In the data rows, 128 means zero.
Each row below has a hidden score, from 0 to 30, with 15 about the middle. What is it? The score is a weighted sum of the row's numbers plus the product of two more (or one squared), each taken from its middle value.
[ 64 166 100 131 157 152  94 154 128 111 159 138  76 173 121  91  79  46  84  94  81 153 171] 10
[ 97  76 195  43 163  81 157  70 141 113 142  42 167 137  67 158 188 126 184 134 199  94 125] 10
[119 130 123  63 186 145 129 160 103 124 166 120 144 141 197  99 170 193 104  84 140 132  88] 13
[155 196 116 150 161 153 103 160 127 105 175 125  58 172  98 101 100 128 101 165  76  98 162] 13
[ 73 139 127 194  89 140  91 134 127 125 111 137  91 121 156 175 137 151 175 120 162  67 147] 10
[116 152 125 154 142 157 121 186 106  81 166 124 215 123 163 123 108 107  50  79  95 143 141] 24
[146 185 123 144 154 153 106 169 137  85 182 162 138 173  42 129  60 129  99 126  78 103 171] 14
[117 138 121 200  83 122  90 160 125 106 100 147  48 125 152 164 113  72 175 104 154  57 144] 12
[ 90 118 163 131  90 143 168 197 175 173 142 151 166  87 132 102 102  20 132 129  96 111  95] 13
[175 175 142 159 141 170 143 148 125 159 116 150 118 104 103 140 118 223 149 155 160 190 128] 15
[107 169 125 164 157 149  92 156 130  94 152 154  74 170  63 107  53 107  98 130  60 106 163] 14
[139  49  90  74 100 108 116 162  46 188 176 170 124 111  55 116 145 137 164 131 151 153 112] 15
[158 134 125 151 144 148 102 167 135  84 168 110 166 116 145  93 137 185  43 187  96  89 152] 27
[135  96 162 122  81 117 120  80 117 153  43 113  61 142 112 151  78 110 144  94 116  73 150] 17
[137  81 185  57 174  65 162  73 105 135 124  56 152 130  48 162 181 129 178 165 202  95 122] 19
[152 137 104 148 152 136  65  79 154 119  92 108 154 114 104  81 183 121 128  93 115 119 165] 7
[109  80 177 129  81  84 113  90  87 140  34 125  80 136  97 143 127 193 128 123 141 116 147] 13
[ 83 173 155 146 164 163 114 196 156 104 157 134  99 169 103 130  84 130  95 122  79 107 161] 12
[121 103 202  57 164  80 156  73 128 118 136  46 133 133  73 116 171 123 176 174 198 119 120] 15
[155 175 118 141 149 155 107 163 121  80 158 148  78 168  64 137  75 124  80 162  75  93 159] 18
[113  74 156 127  77 129 124  61  82 129  74 124 129 139 152 153  70 123 122  91 128  86 161] 18
[148  71  75  89 113  84 114 129  67 202 192 170  96 117  30 109 113 136 167 133 169 137 109] 11
[165  82  74  93 117 141 121 142  65 188 195 173 117 105  33 126 163 158 127 134 180 154 101] 15
[169  92 109 164 139 152 109 159 116  82 176  96 140 121 151 132 102 118  64  72  99 106 150] 16
[110  96 188  65 166 101 171  55 119 104 144  54 149 142  54 128 186  88 176 153 199 103 123] 11
[180 124 108 159 159 138 100 168 126  90 161 121 118 127 130 135 168 152  57 103  85 139 152] 16
[ 89 181 129 131 158 146  95 179 144 104 163 126 129 172  63 111  87 119  92 130  76  92 169] 13
[114 132 120  98 196 121 134 144 108  99 175 105  72 140 193 103 148  95 135  90 143 193  78] 14
[131  79 156 117  78 113 129 105 110 156  37 121 150 154 184 161 136 160 138 133 134 105 156] 29
[ 92 165 145 135 159 192 138 163 116 136 108 140 172 115 157 132 165 139 136 193 164 152 124] 21
[ 73  83 210  50 169 125 154  68 122 130 133  49 189 140 107 130 179  17 167  98 202 173 119] 13
[142 169 155 158 154 211 145 138  97 143 141 154  92 121 112 126 138 109 145 218 165 201 118] 20
[198 134 102 147 139 152  77  92 144 110  69 109 172 114 134  93 161 183 121 137 102  84 178] 12
[179 120  93 146 138 124  66 105 158 118  94  97 146 119 122 114 205  96 142 106 110  86 187] 8
[ 61 105 198  61 169 107 166  66 126 113 131  55 150 135 120 103 183 131 166 132 201 165 122] 9
[ 32 155  99 198  90 138  98 148 128  97  86 164  50 123 163 152 128 125 184 118 148  30 145] 14
[105 173  95 138  67  47 201  80 186 122 124 151  68 147 180 109  78 183  86 139 109 177 100] 9
[148 171 113 145 169 152 111 169 126  95 155 115  41 177  42 151 103 110  92  97  85 134 155] 10
[ 66  84  69  98 114 114 131 118  64 206 175 174 149 116 105 149 177 131 162 138 162 153 119] 12
[158 181 138 154 135 199 134 125 102 131 114 154 129 114 116 152 192 105 131 183 167 182 124] 16
[108 145 105 137 154 151  99 147 111  96 174 152 106 175 109 121  81 149  97 113  76 162 164] 17
[133 153 119 149 161 130  76 114 160 141  74  85 125 116 121 101 204 115 123 118 118 131 179] 5
[201 132 107 143 135 134  56  93 154 122  81 106 151 122 110  96 169 138 127  69 110 101 179] 10
[209  64  67  90 113 121 113 135  77 193 157 191 171 114  97  93 124  86 182 174 159 125 111] 21
[ 81  63 172 136  69 122 121  97  72 175  55 105 144 142 131 138 122 181 123 130 130 146 160] 22
[153 137 141 162 100 141 179 159 178 181 125 160 131  92 145 138 135 121 140 184  98  71  96] 13
[170 118 106 154 135 161 110 177 111  88 170 110 155 121 123 130  98 135  29  99 107 105 153] 20
[124 111 108  85 190 149 130 163 130  90 169 117  85 144 169  90 133 184 122  97 125 168  68] 17
[115  53 179 126  83 111 116  95  98 141  32 124 158 135 118 154 107 168 118  83  99 104 156] 14
[184 127 130  78 202 126 136 153  99 104 172  74  90 140 224  73 196 165 130  60 140 155  79] 8
[132 103 105 141 141 179  96 163 127  93 175 106 193 107 168 141 112  95  44 124  88 167 153] 24
[116  85 113  79 195 136 141 149 127 103 158 111 114 141 175  94 175 152 118 135 133 190  90] 15
[ 75  92 213  64 158  92 158  63 136  97 133  49 162 137  66 142 173  29 158 185 190 124 117] 19
[100 168 115 199  91 122  92 152 125 112  93 141  58 116 140 182  83 172 175 109 161 124 137] 15
[117  93 180  48 156  92 152  64 142 106 132  81 144 143  75 134 184 147 178 248 205  91 124] 18
[130 138 107 140 153 155  96 160 143 102 178 104  99 128 153 108 147 144  40  98  99 106 148] 13
[149 110  74 104 115 122 122 160  60 187 186 185 196 115  93 111 174  90 165 120 164 125 115] 8
[119  66 112  79 175 156 137 154 138 106 159  95  78 147 163 104 167 137 141  78 133 157  92] 24
[ 93 126 139  75 197 163 121 139 136  98 150 107  73 148 167  98 145 141 129 132 132 136  61] 21
[135 143 175 145 103 122 159 194 170 170 125 164 167  93 146  94 140 119 151 105  71 143  98] 10
[ 75  73  90  83 110 112 125 102  81 189 164 187 110 111  82 129 130 147 161 137 174 154 101] 13
[ 44 160 129 199  88 125  89 122 115 125  97 153  95 120 124 146 116 172 184 119 161  81 133] 14
[137 137 153 157 103 130 180 172 184 176 117 150 132 106 138 105  84  86 139 198  77 148  93] 16
[179 168 169 142 148 233 140 174 130 151  88 155 169 116  87 147 146 165 134  98 178 179 125] 12
[152 165 117 144 151 140 104 162 127  97 169 135  77 173  91 101  66 186  77 185  64 145 160] 19
[142  64 160 114  73 109 132 100  95 144  57 119 138 133 130 128  72 120 135 120 135  87 149] 16
[178 168 107 102  80  30 196  88 177 122  90 129  77 137 186 115 141 100  65 108 104 193  99] 7
[162 131 143 151 101 124 170 176 160 170 131 152 145  94 128  94 116 117 146 135  78 148 101] 11
[118 101 191  73 167  94 156  73 130 150 117  71 174 140  78 133 152 147 165 127 201  90 116] 10
[ 74 146 164 155  98 117 171 147 166 159 173 155 130  92 127  78 100  46 142 156  74 109  90] 15
[118 189 119 142 163 124  71  67 160 114  77 117 155 111 131 129 182  67 111 159 121 151 181] 17
[163 146 162 136  93 133 177 181 158 153 136 139  98  88 136 155 109 111 132 180  85  98 104] 16
[116 177 126 140 152 149  99 175 147 103 165 152  68 192  96 122  81 132 102 157  79 102 168] 19
[ 80  82 208  49 162  98 156  45 131 124 116  68 114 136  28 163 136 126 184 172 191 128 121] 14
[ 61 156 108 193  87 121 102 128 125 122 117 155  62 129 158 138 101 189 163 189 154  65 137] 15
[192 141  89 154 157 171 101 172 130  86 185 104 109 126 143 117 149 130  57  88  90 134 143] 14
[ 92 137 141 206  86 139  93 122 102 102  93 145  81 118 146 222  87 176 153  86 146  58 156] 15
[116 127 119 147 153 116  71  89 159 118  75 108 185 119 158  94 227 115 142 139 105 171 171] 8
[153 177 111 143 147 136 115 150 152 109 162 153 135 178  98 147  57 118 107 204  74  99 162] 24
[121 202 151 144 151 190 134 166 127 162  87 138  71 113  94 136 152 119 121 151 186 173 126] 18
[172  71  72  86  99 137 124 134  86 212 175 198 166 108  60  78 105 125 171  98 151  94 108] 21
[150 161 138 145 153 157 110 164 121 100 162 138 156 166 125  99  39 168  91 154  83  90 169] 18
[140  80  91 154 142 170 108 170 145  87 148 108 145 118 149 127 127  71  49 108  98 164 143] 19
[122 166 111 204  84 141  97 146 140 115 111 127  90 114 146 181  92 150 181 134 154  73 134] 15
[130 108 155 150  98 120 161 192 172 151 135 144 209  96 134 147 134  95 144 149  88  86  94] 17
[194 164 162 137  88 130 167 166 154 172 143 151 106  97 155  68  97  55 146 194  80 104  94] 15
[195 129  94 156 138 166 103 149 136 101 175 114 157 116 162 139 138  80  33 156  85 110 156] 22
[171 105 104 150 152 151 104 169 110 110 168 111 216 114 163 136 136 130  42  99  87 126 150] 18
[115 117 164 147 106 136 166 139 171 171 166 171 137  93 135 171 122  84 138 123  58 104  99] 14
[109 180 162 155 156 191 135 148 133 156  92 135 193 106 119 136 160 162 143 135 174 177 132] 16
[ 96 141 131  73 201 159 151 161 110  93 161 111 113 138 189  63 156 206 138 115 121 175  74] 14
[120  61  68  65 119 108 121 177  74 185 191 184 113 116  39  85 117 113 160 168 160 184 110] 13
[101 133 142 138  95 127 153 170 173 162 128 156  75 101 116 119  94  80 129  93  83  93  94] 8
[208 127  99 161 130 162 105 163 141  86 180  95 152 120 123 132 167  97  34  80  77 129 148] 18
[119 153 142 148 148 152 102 169 117 112 202 128  46 177  97 111  60 100  87 114  73 142 162] 18
[ 66  75 184  63 175  96 163  57 122 105 136  42 152 133  67 146 178  59 175 202 201  76 123] 20
[121  63 177 141  69 106 122  99  59 154  50 119 124 135 112 180 129 126 119  97 131  65 152] 12
[116 163 126 141 174 179 140 153 158 134  99 125 184 104 111 143 150  99 155 187 163 185 135] 22
[136 109 118  77 186 153 140 171 121  91 165 121  86 140 154  88 137 166 123  99 118 118  79] 14
[116 141  93 154 148 149  75 130 145 105  59 120 159 113 127 120 212 108 134  89 117 153 182] 6
[129 119 145 157 100 123 172 182 179 166 130 150 167 103 186 105 109   0 146 131  79 101  98] 11
[113 150 181 153 103 129 177 159 175 184 156 143 198 107 133 139 129  60 151  88  77  83 109] 7
[157 178  61 101  83  38 204  73 171 106 133 133  49 144 178 116  93 108  67 209 104 171  91] 15
[106  49 164 127  73 117 129 102  95 165  36 111 124 145 138 168  81 181 147  82 118  73 154] 22
[110 111 162 159 116 151 168 157 169 166 150 168  85  93  93 142 122  26 134 119  87  85 112] 10
[128 155 127 216  89 141  90 102 110 114 107 146 124 125 134 155  32 159 194 151 157  20 144] 19
[112 174  92  98  73  53 206  89 187  97 111 151  63 145 186 100  93 159  79 109 102 213  97] 8
[180 173  96 125  57  48 208  55 170 109 126 150  97 145 197 135 103 184  84 136  98 184  92] 19
[107  92 181 133  81 105 116 101  84 170  34 109 186 146 128 189 100 104 130  56 120 113 160] 15
[ 95  83 179 126  82 138 131 109  90 144  64 103 139 144 167 148 100  79 128  48 130 145 164] 17
[131  90 105 156 150 147  93 167 127  65 184 105 135 130 132 140 200 194  43  69  96 157 145] 14
[ 23 147 110 179  77 148  84 130 101 139  91 144 110 117 189 177 118 161 169 134 153  66 135] 15
[162 116  91 157 154 159 109 166 131  94 168 109 139 119 129  88 198 151  30 151  95 131 142] 17
[168  73  67 101 124 114 125 123  50 191 182 186 136 112  61  81 165 233 184 157 157 110 114] 7
[195 138 128 147 150 164  96 165 133  97 177  98 150 120 132 134 138 142  34 130  98 109 144] 21
[110 137 116 148 151 143  66 115 161 102  80 114 147 113 137 123 138 127 139 109 104 106 169] 12
[181 133 135 153 160 126  70 111 153 118  70 107 176 116 107 106 161 132 137 126 121 141 179] 15
[142 116 176 147 102 129 165 165 180 171 123 148 132  94 121  41 114  80 127 102  77 101 105] 9
[113 170 163 152 148 194 125 113 148 144 102 167 179 108 101  84 150 120 142 150 182 185 121] 18
[164  89 189  63 169 106 156  79 130 120 123  46 151 131 104 136 192 111 169 212 192 109 131] 16
[163 146 147 166 156 191 145 149 142 144 100 133 220 106 128 102  93 167 133 166 172 166 117] 26
[104  91 189  37 181 101 168  85 112 112 120  71 155 138  90 149 163  51 190 152 200  89 121] 16
[146  93 101 174 145 168  95 171 126 106 150 117 175 123 192 141 151 151  69  74  88 121 140] 17
[114 116 174  59 165  84 156  76 129 101 133  54 122 143  72 182 137 121 161 169 191 134 120] 16
[126 177  87 106  65  64 191  58 186 120 132 149  49 151 166 115  71 102  66 111  99 176 105] 21
[159 190 122 166 159 149 100 168 124  90 166 131  51 176  96 172  91 106  98 111  69 122 167] 13
[170 167 140 146 154 209 137 170 139 133  96 143 135 117 101 161 180 185 151 168 154 117 128] 13
[155 119 193  50 166  88 150  31 155 110 135  53 132 136  98 143 118 176 163 163 217  94 110] 17
[175 117 104 160 142 163 103 168 134 115 156 109 140 123 161 145 162 134  46 123 113 125 143] 18
[ 83 119  83 159 132 152 110 164 136 103 157 124 143 116 143 132 124 147  55 153  89 105 142] 18
[119  76 196  59 169  92 160  75 141 103 131  50 154 140  71 153 177 141 173 205 187 112 125] 17
[104 142 178 133 103 125 176 169 186 162 140 168 152  93 126 117  95 153 122 201  91 110  96] 21
[154 215  85 116  70  37 199  96 178 123 135 136  79 149 150 160 107 110  58 154  87 222  95] 18
[138  96 107  78 177 154 125 156 124 111 165 108  50 143 224 129 147 177 117  69 108 126  80] 28
[140  59 195  46 172  88 159  50 105 124 120  77  95 135  88 148 120  41 168 255 204 101 121] 28
[125 191 159 151 149 212 143 129 136 143 122 146 159 105 125 101 147 229 139 109 183 223 124] 10
[ 85  78  83 103 111 118 124 151  64 187 183 158 153 114  92 111 115  94 170 169 156 105 106] 15
[190 123 176 140 108 148 163 163 161 176 123 137 162 101 154 110 121 100 146 110  91 150 103] 15
[186 136 116 153 147 148 101 172 153 102 188 111 165 120 147 133 129  13  51  93 102 198 143] 18
[126 139 115 132 142 125  74  93 139  93  93 111 161 113  90  73 188  40 154 130 113 137 173] 12
[149  90  90  90 120 136 123 111  78 213 168 177  96 107 140 145 137 152 177 136 159 147 109] 26
[111  77 166 105  89 132 115 105 106 136  35 134 139 136 119 140 112 115 112 121 123  65 159] 14
[100 202  98 138  74  22 205  62 176 123 105 166 157 134 192 116 155 153  67 110 101 195  96] 8
[117 114 182 149 102 128 171 176 183 181 133 150 135 100 138 160 145  87 147 141  88  93 107] 10
[155 166 140 150 158 178 131 163 135 139  91 142 192 109  94 121 159 208 150 145 177 164 128] 21
[131  91 155 166  98 113 162 166 169 166 136 161  99  96 126 101 164  64 131 161  79 103 107] 12
[148  81  98  77 191 153 143 187 122  85 155 125 115 148 174  83 182 136 144 104 130 156  79] 13
[136 161 130 154 156 158 106 166 130 103 145 154 101 165  76 162  38 107 119 114  80 134 169] 14
[114 139 167 152 102 112 158 172 162 173 137 134 121  85 132 131 104 164 143 124  79  82  95] 13
[ 92 115 120  85 206 133 131 178 113 111 176  96 103 135 199 119 111 119 123 136 114 118  79] 20
[182 165  97 131  70  64 196  76 175 121 116 142 102 136 164 123 104 159  75 101 100 182  86] 14
[107  71 200  53 167  77 155  53 137 131 132  69 136 131  38 155 115 158 184 167 187  89 123] 15
[ 77  96 167 120  76 113 130 114  94 153  63 127 118 136 141 136  89 107 136 124 127 107 159] 11
[108 169 116 139 150 159 103 159 106 105 161 145 101 166 148 104  56  95 102 104  76 147 173] 12
[144  73  78  79 112 107 115 139  82 212 183 168 132 109 107  80 172  86 171  47 164 141 114] 10
[115  61  45  84 102 111 123 176  69 207 188 199 115 119 119  89 116 144 178 143 171 128 113] 15
[137 154 113 138 155 151  69  93 150 138  76  97 111 108 132 126 153 131 146 121 113 140 175] 9
[178 188 110 127  73  39 207  79 184 120 139 147 103 151 161  99 154 183  67 160  88 172  94] 11
[ 95  60  63  87 110 110 117 135  68 195 176 171 125 130 126  75 148 144 192 196 171 120 107] 22
[141 183 100 113  61  35 202  87 189  99 143 144  81 148 187  97 120 111  80  35 104 171 104] 2
[ 90 140 104 211  83 154  85 108 111 120 108 139 153 113 143 158  99 119 183 128 163  64 143] 15
[138 151 119 145 146 150 103 162 103 103 142  92 147 122 143 168 161 118  47 101  94 155 143] 17
[ 88 123 103  74 185 157 134 160 108 106 163 111  57 144 182 101 152 138 138  93 133 128  87] 11
[122 118 118 138 140 129 103 173 115  76 155 137 115 171 119 112 118 146 102 173  83 171 170] 17
[102 145 117 148 148 144  66  76 155 105  89 105 122 109 136 117 177 211 139  75 112 180 169] 7
[148  73  75  79 113 142 117 140  85 198 165 173 127 100  91  97 133 110 156 118 173 160 109] 18
[115 145 161 127 104 126 166 171 180 157 137 150 134 104 102 137 100 116 124 177  78 125  99] 17
[110  56 193  52 165  82 153  47 138 134 134  73 131 141  76 159 144 116 169 180 196  94 114] 16
[176 174 143 152 135 207 135 143 128 161 115 147 171 106 107  94 137 105 141 170 166 156 113] 16
[188 126 165 154 106 136 167 138 170 149 149 160 182 110 106 129 110 128 135 122  76  95 108] 14
[ 62 179 137 155 159 138  93 175 119 109 162 141 112 161 102 150  51  76 120 138  74  95 179] 15
[102 168 153 144 159 184 137 129 120 136 102 143 201 112 150 154 152 204 145 158 173 209 137] 18
[ 71 114 198  42 167 101 157  66 134 123 126  58 140 129  78 162 186 142 160 138 209 114 124] 10
[150 184 130 139 142 140  95 153 112  81 162 148  96 157  81 177  67 143  90 120  69  82 164] 16
[116 117 204  56 177  68 163  57 154 132 124  61 151 139  72 173 163  93 176 155 199 133 120] 12
[101 170  96 123  57  56 201  53 168 117 133 148  46 138 175 132  95  94  73 116 102 163  94] 11
[ 87 141  79  69 195 148 140 151 103  89 159 104  99 125 163  89 176 174 130  72 127 151  84] 9
[180 157 140 141 151 204 148 139 109 142 117 143 170 114 140 138 174 156 147  98 173 161 112] 10
[165 165 113 140  70  37 195  65 188 111 143 151 117 144 139 103  99 154  82 176  93 165  93] 15
[102 161 133 133 156 151  93 181 141  97 157 139  58 177  56  95  79 119  97 116  67 147 161] 13
[103  62 165 116  83  95 125  94  67 128  50 123 101 142 122 131  73  89 125 114 119  97 153] 14
[ 68 175 114 193  88 133  93 110 106 122 105 148 147 119 164 192 154 166 191 113 157  88 146] 9
[155 144 115 147 150 140  70  76 148 115 103 109 163 120 131 129 169 135 128  38 127 130 171] 6
[205 132  93 162 147 186 101 170 138 103 169 103 184 116 163  96  99 125  56 101 103 106 146] 19
[165  99 154 132  71 120 134  92 104 144  60 103 157 144  86 142 156 138 118  23 124 106 155] 15
[ 90 146 173 144 110 138 176 154 149 164 151 141 143 101 120 126 126 113 149 159  93 118 103] 12
[181  90  93 157 146 155 111 162 127  70 177 129 174 125 117 173 173 104  56  93  94 155 152] 16
[117 160 127 138 153 174  90 166 145  84 156 131 151 175  60 138  79 119  91 139  86 134 161] 27
[113  93 136  91 184 132 138 156 112  88 160 117 111 141 192 114 137 128 112  71 130 193  77] 16
[ 76 152 122 192  72  98  91 126 116 136  98 136 150 133 155 190  81 161 188 183 157  56 143] 19
[ 74  98 181  72 168  97 168  65 140 114 116  63 143 149 104 121 142  98 167 131 196 120 123] 10
[155 127 117 147 162 154  98 161 130  96 167 150 122 178 103 156 113 150  96 154  83 124 161] 23
[152 198 128 120  65  36 199  52 168 106 111 148  71 137 215 113 146 123  79 125 112 184  87] 8
[113 165 182 148  98 116 167 132 163 156 146 146  93  97 120 143  92 124 118 174  87  85  86] 19
[113 130 167 137  86 122 186 159 172 172 142 149 153  96 158 126 128  86 140 162  89  94  93] 13
[157 116 104 161 154 158  75  94 159 119  87 109 178 113 125  99 203 113 139 155 118 168 175] 12
[180 143 130 150 144 172  95 168 133 107 170 115 194 119 191 132 133  99  45 138  96 145 146] 24
